Each named move below is a turn or a mirror, shown by a few rows before and after it. Which moves, in which order, take the first row of each later pair to the second? The first pair is answered.
V (before => after):
8 -2 3 14 -1 4 -8 13 15 1 -24 9 -17 -21 2 2 1 0 => 2 4 17 18 -5 3 -11 -13 1 -4 -15 -2 -18 -19 -8 -9 9 0
-2 8 -9 25 -19 -5 15 17 7 15 -12 -14 -4 -6 2 -3 5 9 => -6 9 -2 26 -22 -5 13 7 2 13 -6 -20 -4 -5 -2 -7 11 9
6 2 -14 -18 14 -3 13 0 -9 30 -26 18 6 7 -1 -1 -2 3 => 0 6 -1 -14 10 -4 11 -24 -21 24 -18 7 6 6 -12 -10 6 4
X (before => after):
11 -21 40 20 13 -4 -11 -5 5 -10 28 22 -8 -17 -1 -7 -20 -13 => 9 -24 11 -1 17 1 -2 28 25 -2 16 23 3 -13 15 17 -32 -10
-12 -13 11 -21 -7 -9 -10 -24 -6 -7 23 -17 2 13 -4 4 -3 -6 => -12 -14 -4 -33 -6 -6 -5 -6 6 -4 17 -13 8 15 2 17 -11 -2
-3 -5 3 -7 1 -2 -4 -2 3 -3 1 -1 1 -6 5 -1 -5 -2 => -2 -4 3 -6 3 -1 -4 -1 3 -2 2 0 0 -6 3 -2 -4 -1
G (before => after):
7 3 -13 -6 -4 -8 6 9 3 -2 -13 1 -5 6 1 -6 19 0 => 5 -1 -13 -21 0 -4 7 12 7 -6 -4 -3 3 5 6 6 7 -2
6 2 -26 -2 -17 -10 18 15 4 11 -7 -2 6 16 -4 1 14 8 => 0 -3 -19 -20 -12 -6 14 13 9 5 10 -7 16 16 1 15 -2 5
8 1 2 18 -6 -11 4 -3 -6 0 -13 8 -9 3 -5 -14 13 -2 => 8 0 -15 3 -4 -6 9 16 6 4 -21 11 -3 5 3 0 4 1
-18 4 1 -32 3 9 9 -10 11 -5 25 -1 9 -12 19 12 -10 12 => -18 8 19 -14 1 3 5 -32 -3 -9 29 0 -2 -14 7 -8 0 11
Then:
Each pair is 2 to 4 moves apart.
-1 1 -17 -12 6 -8 16 33 28 0 -14 10 1 10 7 15 -14 5 => 6 -8 36 20 14 -15 -2 2 9 -16 10 16 -16 -6 -6 -12 -15 -5 -> X then V then G then X
-4 13 21 16 -9 -4 -6 -31 -18 -8 0 -7 0 -5 -10 -26 8 -3 => 10 11 -17 17 -3 -5 4 23 8 6 -32 18 -7 -5 9 -16 3 -2 -> G then G then X then V
6 -3 23 11 7 -5 -1 -4 -12 -2 1 -11 0 -5 -13 -6 8 -12 => 9 -3 -5 2 11 -2 7 28 6 6 -16 -2 2 -3 0 7 3 -10 -> G then V then G
-19 4 -15 7 -2 -5 1 28 6 5 -19 7 6 6 -1 -9 -11 -9 => -21 -4 2 -2 7 -2 -5 22 6 -4 4 4 12 2 2 1 -28 -15 -> X then V then G then G
16 2 -9 8 -10 0 5 24 13 6 -12 15 -15 -6 14 -2 0 2 => 17 -7 16 12 -3 -1 -5 10 7 -4 7 16 -16 -13 10 -4 -12 -6 -> G then X then V then X
-2 6 -33 -17 -12 4 11 16 8 0 -16 -9 9 13 10 22 7 -2 => -6 7 -30 -21 -14 5 11 8 5 0 -10 -14 13 13 6 24 7 -1 -> V then X then G then V
-3 12 -6 10 -10 -2 5 -11 -9 5 -12 -4 -4 5 -6 -16 20 5 => 5 -8 -7 1 5 1 1 25 13 2 -7 15 -3 -5 10 2 -12 -4 -> V then G then X then V
-4 -14 -24 -27 12 5 4 40 25 7 -2 10 12 2 19 30 -25 2 => -7 -24 39 -9 18 2 -17 -12 -1 -15 43 4 5 -10 0 8 -29 -10 -> G then X then V then X
4 -11 23 11 21 13 3 10 13 2 21 8 11 -8 -4 18 -24 -5 => 14 -7 13 30 18 5 5 23 15 10 0 20 -2 -6 -3 5 -12 -5 -> V then G then V
-15 -1 -13 -6 -13 1 13 12 3 15 -12 -8 -10 -4 3 9 -1 7 => -18 -2 14 4 -12 -1 4 -15 -10 8 3 -14 -13 -6 -8 -4 1 3 -> G then G then G
-8 6 -19 -16 -3 7 7 11 4 6 -10 -12 16 9 2 13 -10 6 => 1 2 20 24 -2 -1 -7 -9 -14 -3 -2 3 -6 -3 -10 -19 0 -1 -> X then V then X
-5 17 31 12 -4 -8 4 3 -15 4 -2 1 -24 -12 0 -19 22 15 => -13 6 19 -30 6 3 7 23 6 0 14 -7 -1 -10 16 21 -11 12 -> G then G then G
22 -1 9 10 -2 -1 -5 -5 -12 4 -11 3 -21 9 -27 -31 26 -15 => 27 -9 15 13 5 -1 -8 5 -7 0 -4 10 -22 2 -24 -29 13 -20 -> V then X then G then X
-1 -4 -17 -20 -1 -1 8 6 3 -6 6 -7 20 1 10 25 -17 6 => 0 -1 -25 -16 -3 -2 10 12 6 -3 -2 -6 17 0 9 23 -12 8 -> G then G then X
-7 8 -13 -21 -2 2 9 1 -6 4 -6 -20 14 12 4 5 0 9 => 5 -3 -10 -10 9 0 5 28 7 3 -7 0 4 3 15 7 -15 2 -> G then V then X then V
-6 -12 5 -4 -8 1 16 -8 0 -4 13 -20 5 9 -10 18 3 -11 => 3 -21 13 3 0 0 11 4 5 -7 18 -8 -3 2 -6 18 -6 -17 -> V then X then V then G
-15 -7 5 0 -5 -11 -4 -23 0 -7 3 -4 7 5 -12 0 -3 3 => -4 -15 8 16 0 -16 -6 -3 9 -8 -1 16 -4 -4 -6 -5 -8 0 -> V then X then V then X
